Rotation paths and how fast each direction turns (degrees each step)
Each turn is a multiple of 5 degrees from 10 to 175, or 0.
Each row of a path follows its step; steps can be skipped.

step 0: [  5 -27  26 -15  13   5   9 -34  18  31   4  16  11 -30   3 -22  -9 -23
  32   0  21 -65  -2  14  -3  -3  -6 -28   5  15  -2   8  -9  13 -37  29
 -10 -27  -2   7 -44 -18  23  -1 -21  16   7 -21 -10 -31 -17   4 -10 -26
 -14  16   6  -2  30  32  -1 -16 -46]
step 1: [ -5  17  26 -12  27  -9  -8  17  36  -8  -8  30   6   6  21  32  17 -51
  -5 -11  -3  -5 -19 -33 -12  -4  36   4  -7 -35 -30  12  17  31  -6   5
 -17 -20  28  24 -10   5  -4  33 -13   6 -27 -27  12 -10 -51  16  24   3
  -5   4 -11   4  43  22 -15 -24   6]
step 2: [ 32 -10 -14  17  27   7 -31  13   9   2  -1  -9  43 -45  22  12  21 -16
   0  28  -7 -34  -8   7  -6  27   1 -17  28 -17  21   4 -17   8  19  16
  -6   0   1  20   2  11   4   4 -33   8 -37  31  38 -14 -14  -6 -17 -10
  31 -12  -7 -19  18  32 -34 -29 -51]
step 4: [ 19   4   6 -28   1  -2 -12   3  68 -12   1  25  18 -25  13  21   6 -30
 -10  13 -11 -28 -22 -27 -23 -20  -8 -15   1 -28  -3 -16  26  30   8   8
 -30 -23  15  12 -10  14  -6  10   2  18  -4 -20   1  30 -27  -5  12 -47
  52  18   4  19   8  17  17 -37  -2]
step 7: [ 44   2 -11 -21 -31  13 -33   9  36 -13  23 -40   5 -42 -19  -8  33 -24
  -7   1 -21 -15 -23  -7 -31  12  12 -26 -10  -1  17   1  27  34 -12  26
 -11 -22  -7 -32 -11  25   8 -16  -3   5  17 -19  16  26 -15  -3  10 -40
  48  -1  -6 -29   6  -5   1 -17  -7]
step 9: [ 40 -29   3 -27  -8 -35 -34 -24  18  -7  -3 -11 -10 -20   1  -7  11 -20
  -5  26   7   4   6  19 -52  20 -13  -7  25 -15  -9  11   1  35   5 -26
  26 -13  26  29 -11  24  34 -13  14  12 -12  -3 -15  31   4  13 -20 -15
   5  23   8  -2   4   9  64  15 -28]
step 11: [ 29  13 -37  -2  48 -62 -18  -4 -17 -20  16 -15 -23 -39 -19  -7  28  22
 -25  -2 -24 -32  11   8 -23  -2  10   5  -8  -7  -1 -40   5  13 -30  27
   3  -9  11  30  17   7  -4   2 -27 -29  -5  -2  -1  29   0  14   8 -24
   1   0 -41  -2   5   1  31   5 -20]
step 12: [ 36 -35  31  17   3 -20 -14  -3 -21 -10  23   2 -43 -28 -24 -15  -3  -1
   4   3  -9  35   5 -10 -37  41  13 -25  24   1   5   6   8  26  -3   5
  45  -1   5  -9 -14  12  45 -16  27   9  13 -44 -11   6 -26  10  -9 -12
   4  -1  -8 -15  23   1  26   6 -45]
step 13: [ 35  15  11 -37  40 -30   0 -19 -13  -5   3  22   9 -26 -10  -4   2  -2
 -18 -25  11  16 -17 -17 -36 -17  10   0  13   7 -11 -62  19   8 -15 -11
 -25 -27  19  -4  -7 -18  23 -23   4  19  26  17  12  13 -13  35  19  45
  10  17  13 -22  17  33  14  26 -18]
[ -5   1  -3   4  -1   1  -2   5  -1  -3  -3   0 -11   2   9   7   0  -8
   6   6   8  -4  -3   1   4  -5   4  -2  -2   3   2   4  -1   1  -9  -1
   3  -9   3  -3   1  -6  15  -9   3   3   7   4   1   3  -6   0   6  -3
   3   5   2   3 -13   3  -2  11  -5] => 115
[ -6  -4   0   4   1  -5   4  -6  -7  10   0   0   1   7   4  -3  -5  -5
   9  -4   1  -6   6   1  -9   9   2   3  -5  -2   8  -4   3  10   4  -3
   5   3  -2  13  -3  -6   4   2  -5  -3   3   0  -3   3   1 -10  -2  -7
  -5   5  -1  -1  -2 -14   1   1  -5] => 125
[  6   1   7  -1   2  -6  -5   0  -1   3  -9 -10  -2   2   3 -11   1  -6
   0   7   9  -3   3  -2   6   0  -1  -3  -7  -4  -6  13  -3   4  -1   2
  -8  -5   3   9  12  -7  -7  -3  -2   3  -3  -1   1   5   6   3   5   6
  -7  -4  -2   3   6  -4  -5  -1   2] => 80
[ -4   3  -3  -8  11   5   2  -7   0   6   4  -1  -1  -5  -7   2   0   2
   8   0   4  -2  -2  -5   8   3   5   6  -1   6   1   1  -1   0  -1   2
  -3   5   6   1  -7  -1  -6  -4   6   7   8  -2  -1 -12   6  11   4   5
  -3   8  -7 -12  -1  -6  -7   4   0] => 145
[ -8   2  -2  11  -2   3   1   5   4  11  -5  -5   8  -1  -1  -2  -2   0
   2   2   6 -10  -8  -5  -6  -7  -1   1   6  -5  -7   6  -5  -2   6  -7
  -3   2  -2   3  -7   7  -4  -6  -7   0  -5  -9   6  -7  -6  -1   4   0
  10   6   0   6  -2   0  -5  -5   1] => 20
[  6  -6  -1   5  10  -2   4   1  -5  -5  -5   2  -4   6   0  -7   2   2
  -6  -4   6   1  -3   6   4  -5   6   3   8   5   6  -8   0   7   3   6
   0  -2 -11   3   1  -2  -7  -4   3   5  -3 -10   5 -11  -8  -4   6   2
  -9   0   9   2   1   4   5   5  -2] => 20
[  0  -8 -12   0   4   2  -2   1  -2   0   1   0   2   1   1   1   2   0
  -2  -3   0  -5   4  -3   4   2  -6   5   1   4  -1  -6   6  -1  -7  -5
 -18   7  15   6   9  -6   0   1   3   3  -5  -2   4   0   2  -1  -3   2
  10   1   4   4  -5   1  12  -5  -7] => 155
[  4  -7 -11  -3  -4  -5   2  -8  11  -1   4  -2   5  -4   4  -8   5   6
   7  13  -1   0   4   2   0  -7   1  -5   2   1   1  -4   3  -6   2   0
   4   3   0   5  -1   2   1  -9  -1   8   3   9  11   2  -2  -3   3  -5
 -11   1  -7   2  -1   3   4  -9   1] => 155

step 0: [ -2  21 -19  31 -13  15 -17  14  -5 -20 -16   2  17  34 -25 -23 -13 -31
 -30 -22  -1  -7 -23  -6 -20 -38 -21  17  21  30 -21  -1  19  16   3  -3
 -11  -3  12  15   4 -10   6  12  54 -34   3 -16  13 -38   4  40  15 -13
 -10   4   6  23  16  24   6 -31  27]
step 3: [ 12  40 -19  22  39   2  -7 -18 -10 -24   1  28 -21 -16  -9 -40  13  15
  -2  16 -16  27  -1 -59 -19 -26  -9  10   1  -5   2 -19   6  43   1 -25
   9  10  12   3 -33  13 -28   8  24   5  10   0  -1 -37   0 -17 -10  23
  -5  10  19 -20  27   7 -15  34  -5]
step 4: [-16  -8 -20  44  23   2  -3  26  -4  21  -9  28   2  11  13  -3  32 -16
  23 -26  13  19  16 -19   1 -14 -22  24  31  25 -40  -4 -11   5 -15  32
  11  10   6  41 -10  -1  -7  35 -12   8 -35  11 -19  -1  27  14 -27  -3
   2   1  35  -7  18  42 -12  14 -11]
step 6: [ -2 -21 -27  24 -27  31  -7   7   5  -4   0  -7   3 -11 -27  29  14 -25
  12 -27 -12 -18 -10  -9 -15  -4 -10  -3 -12  16  16 -11 -14  26 -25 -35
  -7 -12  22  -9  11  16 -33  16  35  12 -15  10  10 -21 -10  62 -26  40
 -16 -29  19  -6   1  43   6  15   7]
step 7: [  8  12  -7  17 -30 -10 -15 -11 -12 -21  18  10  10  24  27 -10   9 -18
   9  -9  -8  22 -10  25   6  -9 -45 -24  16  44  29   6  36   7  15  -2
  12 -14  22  12  20  10 -11  14  50  22 -15 -25  21 -28  18  -8  19  13
 -32  14  23 -21   9  19 -38   3  17]
step 9: [-15  27 -36  22  -6 -11  -4  35  10 -34  12  10 -25  12  24   4  10  -3
  19 -10  -6 -19  40 -54 -15 -19  -8   8  19  24   7   2 -20  40 -26  44
  -9   7 -19  13  15  21  12  40  -8  -4 -10 -11  12 -16  -1   3  18   4
   3  20  25 -34  12   6 -12  12  -7]
step 10: [ -6   1 -28   9 -12  18  -7   3  -8 -13 -16  10   6   9  -9  -8  13  -4
 -19  16 -27  42  10 -15   7 -42  -1  -1   1 -11 -50 -16   3  30   8  12
 -18 -20   4 -13 -31 -17   3  -4   3 -37 -31 -15  14   2  -7  25 -13  28
 -42  10  41 -26  18  18 -33  10 -36]
step 12: [ 12  10 -26  12 -13   8 -18  -8 -34  13  -9  -5  22   8  19   9  33 -29
 -14  -9  21   7  34   0 -14   4 -21 -15  11 -24 -12  -7 -10  20  -2   9
  22 -24  20   8  26  26   0  -5  58  34  21 -16  -3 -16 -10  12 -21  29
 -27   5   3 -39 -14  10 -48 -10  21]
step 13: [ -4  25 -10  47 -15  15  -4 -17   8 -19  -2  17 -13  12   3   8  19  -9
   3  -3 -32  -4  -7 -20   4  21 -31   1 -33  35  -7  -1  -4  17  -4   7
   7 -24  39 -36 -11 -11  10  43  24  50  22  10  30   7  -4  -8 -46  20
  -8   3  26  10  27   9   2 -20   1]
[-8 -3 -2  4  3  5  2  3  4  4 -3 -7 -8 -7 -5  2 -4  1  9  2  1 11 -4  8
 10 -1 -3 -3  3  5  0  3 -1  0 17  5  8  4 -1 13 -2 -5 -2 -2  4 -1  4 -7
  0  7  2 -4 -5 -7 -2 -1  3 -3 -5  2  2 -2 -1] => 110
[ -1   3  -5   0   1  -9 -12   4  11  -2  -7   0   0  -1  -5  -9  -4  -4
  -5  -1  -3   0   5  -3  -9   2   0   7  -1   2  -5  -1  -1  -1   6  14
  -5  -2   7   7  -1  -2  -3   3 -10  -4 -13   1  -5   3 -10   0  -4  -5
   3   3  -4   0   3  -3   5   5  -3] => 70
[ -3   9 -10 -12  -1   0  -3  -1   0   9  -2   2   1   1   4  -7   2   0
  -2  -4  14   2  -8  -2   3   3  -5   4   3  -1  -8  -7   6  -6  -4   9
  12   1  -3   6  -3   3   5   1   3   3   2   1  -5  -6   2  -2   6   3
   5   0  -2   9  -5   7   0  -6   5] => 95
[ -8  -6  -3  -4  -5  -4   1  -4  -2   4  -4  -6   3   5   3  -3  -3  -4
  -2  -2  -5  11  13   9   2   6   3   1   8   0   0   0  -7   8 -10  -7
   0   1  -3   0  -2   1  -3   8   6   3 -10  -3   0  -7   1 -10   0  -1
   4   7  -2   0  -5   0   7  -6  -7] => 140
[  0  -4   8   9  -3   6  -3   0   6   3   6  10   8  -1   1   1   1   2
   8  -2   5  -5   1  -2   6  17   1  -7   0   4   3   2   1   5  -3   8
  -6  -4  -6   3   0  -1   3   5   2 -11  -1  -8  -8  -7  -1   0   4  -5
   2   4  -4  -3   8   4   3  -2   5] => 155
[ -6   0  -1   1  -7  -5   3   1   8  -4   2   3   3   0  -1   5   2  -1
  15  -7  -5  -4  -6   2  -7   1  -2   5   3  -1  -6  10   5   1  -9   0
  -1   9   3  -2  -6   0   0   0  -4   2   1  10   5   7   7   4  -7  -4
  -2  11   4   2  -4   2   7 -10   9] => 160

step 1: [  5   5  45   6  12  34   4  -7 -16 -51  25 -22  -7  10 -24  31 -29 -26
 -15   3   2  -9 -18   0  18 -15  68 -10   3 -29  13 -54 -26 -13  -1 -15
  10  -5  24 -27  -4 -14  10  -1  -3 -11  -7  28 -14  -1   2 -34  -5   9
 -18  -5  15   3  -8   6  59  21  21]
step 2: [-27  -5  54  10  15  -3  20  16  39  34  28  17  19  37  12  15  40   6
 -18  19 -35  17   6 -10  17  14  -8  13  32 -32  25 -32  21  44   7  12
   0 -30  27  -9   6 -25  20 -22   3 -12 -10 -12  -3  16 -19   0 -16 -28
   1  20   7  23   7 -35 -10 -15  40]
step 3: [ 19 -13  17 -38  13  -7  13 -24   6  -2   7 -28  39   4  -7  17   6   9
 -21 -15  -9 -11 -15  26  40   9   9  -1   1  21  -6  29   0  15 -20 -16
 -12  15 -19 -43  -7  -8  25  13  -2 -42 -18 -10 -10  40 -24  23  56   5
  27 -44   0 -16 -25  14 -46 -19  32]
step 7: [ -3  46 -24   5  -2 -32  -4 -26  32  -5  16 -13  -5 -20  42  10  26  -2
 -21 -17 -33   8  11 -15  29  -4  39  26   2 -15  10   7   7  14   4  25
   2  61   1  21 -21 -27 -28 -14 -10 -24  23  -4 -13   4  19 -12   3 -16
  20 -22 -67 -10 -23  17  -9 -11   0]
step 9: [ 30   1 -39  49  -4  33  27  40  15 -14 -20  33 -19  41  47  19  15   0
  23  24 -15 -20  25 -15  17  -5 -31 -16   8 -14 -23   6  25   7 -31  -3
  12  -1  34  -7  -1 -24   5  31 -14 -16   2  38   3  -7   1  19   4  19
   3  24  -3 -13  -2 -19 -51   0 -12]
step 10: [ 10  11  -4 -10  20  44 -16 -33  23  17   7  17  -4 -21  30 -24  -1   2
 -14  38  -8  -5 -20  25  23  10 -10 -17 -13 -13  -7   0 -14 -12 -22 -31
 -10  46   2  -5 -32   2 -28  25  25  -7  61 -19 -20 -31  17 -10  23 -18
  26 -17 -47 -26 -37   4   8   1 -23]
step 11: [ -4  32   2  13   4 -26 -19  -2 -19  -4   3  63 -30 -18  -9  -5  18  -4
 -12  33 -17 -11  33 -46 -37   0   8  -7  16 -11 -12 -38 -14 -19   9  16
   2  21 -25   0   1  21  38  -1  -2   5  -6 -10 -29 -44  26  34  -4   3
  12 -29 -23  14  -1  31   1  31  38]
step 12: [ 24  25 -14  24   8  -8 -10  32  24 -19  11  23  -8   0   5  -4 -21  -9
  57 -51 -20  -8  23  -1   7  -8 -21 -24  20  15   6 -27 -21  19 -10 -16
 -14  43  28 -26 -19 -48  19   3 -18  16  -1 -40  22 -11  23  38   1  33
  24  18  23   0  -2 -31 -18 -10 -12]
step 14: [-14  12  10  40  30  26 -15 -31 -14   6  -9   0  -4 -44 -18  -6  21 -25
 -40  38 -64 -15  37 -14  -3   5  18 -21  25  -7 -31 -11   4 -18 -30  -7
  22  13   4 -16 -12  13 -22 -30  -1   1 -15 -30  17 -25 -23  19 -23  12
 -14  22 -20  -3  19  29 -17  -5  21]
[ -2   7  -4   6  -1  -6   7  -1  -3   8  -5   4  -5   5  -8  -6 -12  12
  -4   3   2 -11  -6  -6   2  -2  -1  -3  -2  -2   2  -5   9  -3   0  10
   2   0  -2   0   5 -11  -3  -2  11  -1   2   4   0  -3  -8  -4   3  -2
   3  -3   6   4  -2   0   0   5   5] => 155
[  6   8  -3   8  -5   0   5  -2   7  -1   8  -5   7  -3   4 -11  -6   0
  -6  -3   3  -6  -2   0  -1   3  -4   2   5  -9   5   4  -5  -1  -2  -3
   0 -16  -5  -8   3   3   7  -2   2  -3   4   1  -4   6   3   7   0   3
   6   0  -2   2   2  -4  -5  -1 -12] => 110
[  0  -3   7  -5   0  -4   4  -2   0  -2   6  -7   1  -8  -1 -13   3  -6
   0   2   7   2   6  -8  -5  -2  -2  -3   6   1   1  -2   2   1 -11   8
   0   5 -11  -1  -1   1 -11   2  -1   1   6   2   1   2 -12   7   4  -5
  -5  -5  -8 -10  -5   6  -3  -1   4] => 100
[  2  12   7  -7   5   9   2  -2   5   1   2  -4 -10  -3  -2  -7 -13  -4
  -6  -4  -5  -4   4  11   7   2  -1  -2  -4   8   4   7 -11   3  -2  -4
  -4   7   3   0  -6  -5  -2  -1  -1   8  -7  -3   2   2  -4  -6   3   1
   0  -4   4  -3   1   0  -6   0  -1] => 155
[ -7  -6  -3   4   8   8   4  -4   8   6  -2  -6  -3  -8  -2   8  -2   6
 -12  -4  -4   6  -8  -1   4  12  -7   2   6   4  -4  -3   5   3   5   5
  -2   3  -3   0  -7   9  -3  11   5  -1   2   6  -6  -4   2   6   1   2
   2   3   3   1   0   2  -7  -4  -1] => 100
[ -1  -1   2  -7  -6  -8  -2   2  14  -7  -6   0  -6  -6  -3   0  -1   1
  -5   2  -2   2   5   7  -1  -1   1 -10   0  -5   6  -7  -4   8  -5   4
  -6  -8   1   8   3  -1   6  -2   3  -2   0   6   5  -9   3   9   0   1
  -5  12   7  -1   5   0   1   4   8] => 110

step 2: [-30  -5 -19  17 -16  -3  35  -4 -38  17   1   1  -7  38   8 -23  -5  28
 -29 -27 -18  35   6  15  14 -23  -2   2  18 -24  -2 -18  15 -12  39 -28
 -23  -1 -36  39  -9   0  31  45  -6  17   7  -2  -6  26  38   7  12 -14
 -13   3 -11 -11 -25 -16  -4  12 -22]
step 3: [-14 -16  13  10  -7  28  -4 -10 -15  -7  38  -6  13  39 -16 -26  -3  21
  -8 -41 -42  -8  -2 -20 -11 -19  28  -7  -7  29 -17   4 -30 -27   0 -36
 -10 -17 -10  54   0  17  10  29  19  -6  12 -32  -9 -16  18   8  21  23
 -29 -44   7 -11  -7  -5   7  10   6]
step 4: [-22 -15 -34  16 -36 -11 -29  -9 -14  10  -9   6  39  29 -28   1 -16  12
   8  -5 -36  26  24   2 -13 -11 -17  12  -5  13 -22   1  33 -22 -40 -37
 -26  -4   8  23 -27   5   0  40   9 -20  26   0   8  -3  -2   8  12  23
 -28  19 -29 -21 -22   6 -21  21  18]
step 6: [  6   8 -35  -2  -6  -3  -8  -2  -9 -31  10 -16  27  14 -18 -24 -17   7
 -36   0  14  26  -9  18  19  23  -6  28 -26  26 -24   1  -2  18  15 -45
  -7  43  -9  -6   1  32  11  30  -3 -31   7 -31  10 -15  19   4  -9  14
 -31 -12 -52  16   9   0 -25 -13  29]
step 9: [ -3   8  -6  -8 -21 -25 -20 -12 -28   7  41  11  17  53  -4  21  -7 -14
  -9 -37 -20  11  -6 -10  -5  -1  58  11   4  30   2 -10  16   4  32  -7
 -11   3  -4  11 -16  -1 -29  27  17  23  -2 -10 -37 -10  36  16  14  10
 -39  13  10  -3 -14   0 -17   9  42]
step 11: [-18 -28  12  11 -15   9   3 -16 -22  -7  25 -39  44  -1 -17  -4 -21  12
 -22 -53 -16  37 -18 -29  21   2   5   0   6   9 -32  10 -28 -21  19 -44
   0 -12 -31  -4  -3 -17 -22  -8  27  -2  34   6   6 -13  14  19  -1 -18
  -3  20 -27  16  -7 -16   1  11  37]
step 13: [ -4 -11 -20  -1  -7  25  17   0 -21 -13  -4 -29 -24  20 -15 -23  -2  25
 -35 -46 -28  33 -23 -30 -10 -10   7  35  34   3   6  17 -10  -2 -19 -40
 -43  22  -5  -6   0   8 -21  -3 -20  11  29 -31  16   3 -12  -6  -8  11
 -34 -29  11   0  -9  26 -14  23   7]
step 14: [-25  -7   7  -6 -25 -25  10  -3 -23   0 -22 -18  18  48   8  23 -21  -3
 -25  12  -2   5 -19 -22   0 -17   7  56   9  38 -19  -9   1   1   4 -39
 -10   3  21   1   7  37 -19   5  23 -26  -6 -10   6 -17 -21  19  -1  30
 -49 -13 -26   2  10  -9 -17  39  -8]
step 15: [ 20  -5  -6  -3 -12 -23 -22 -32  -6   1  -7  -9  23  31   5  12 -22 -19
  -5 -40 -20  21 -21 -26  22  43  11  11 -25 -22 -12  -7  28  10  -8  -7
 -49   5  42  -4   2  13 -46   7  -8   9   1 -27  -3  -1  11  28 -14  23
 -45   3  15  11   5   4 -29  10  -8]
[ -4  -3  -7  -1   9  -4 -12  -5   7  -9  -1   0   8   0   0   3   9   6
  -4  -1   1  -2  -3  -8  -1  -1  -1   8  -9  -6  -4  -4   7   1  -1   9
   1  -9   6  -2  -5  -3  -4  -4  -1  -5  -1   8  -3   1   5   0   4  -5
  -2   1  -3   1  10  -6  -7   6   7] => 70
[ -4   0   5   5   0   1   8   7  -2  -2  12   0   2  -5   5   5  -5   1
   3   1   6  -6   0  -3  -9  -7  -2  -7  -5   8  -4   0  -2   9   7  -9
  -5  -5   2   0   5  -2  -2  -5  -7 -12  -2   4  -1  -9   1   4   6   2
  -3  -5  -6   4   3   3   0  -2  12] => 135
[ -7  -4   0  -2   0  11  -3  -4  -1   1  -1  -5   6   3   4  -3   8   6
   7  -5  -3  -2   6   0  -3  -2  -8  -4  -2   2   6  13  -1   5   2  -9
  -2  -5   3  -2  -4  10   4  -4   8   2  10   0  -6   5  -4   2  -6  -6
   6   2  -5 -11  -1   5   4   4   3] => 45
[ 5  6 -3  0  4  2 -2  7  0  0  4 12 -3 -7 -1  6  6  6 -2 -1 -2  6  1  2
 -1 -1  5 -8 -7 -4 -8  0 -9 -1  0  0 -2 -4 -3 11 -2  8  7  8 -4 -4  0 -6
  0  4 -2 -8  8  5  2 13 -8 -7  4 -2  3  4 -3] => 10
[ -1 -15   7   8   1   0   2  -4   4   2  -3   0  10  -6  -4   6 -12  -6
   9   0   1   1   5  -6   6   5  -2  -4  -6   2  -2  -4  -4  -5 -12  -3
  -5  -3   2   8  -2   5   0  -3   6   1   0   6   3  -4  -6   2  -4   3
   3   9   3   6   3  -5   0   6  -5] => 100
[  1   0  -6   2  -3   5  10  -2  10   1 -11   0  -1  -2   3   0  -7  -2
  -6   0   3   0   2   9 -12  -3  -6  -1  -4   2   1  -3  12  -6   1 -11
   4   8  11  -2  -4  -3   0   7  -4   1   4   0  -3   2   9  -2   1  -5
   1   8  -9   4   6  -4   2   3  -5] => 175
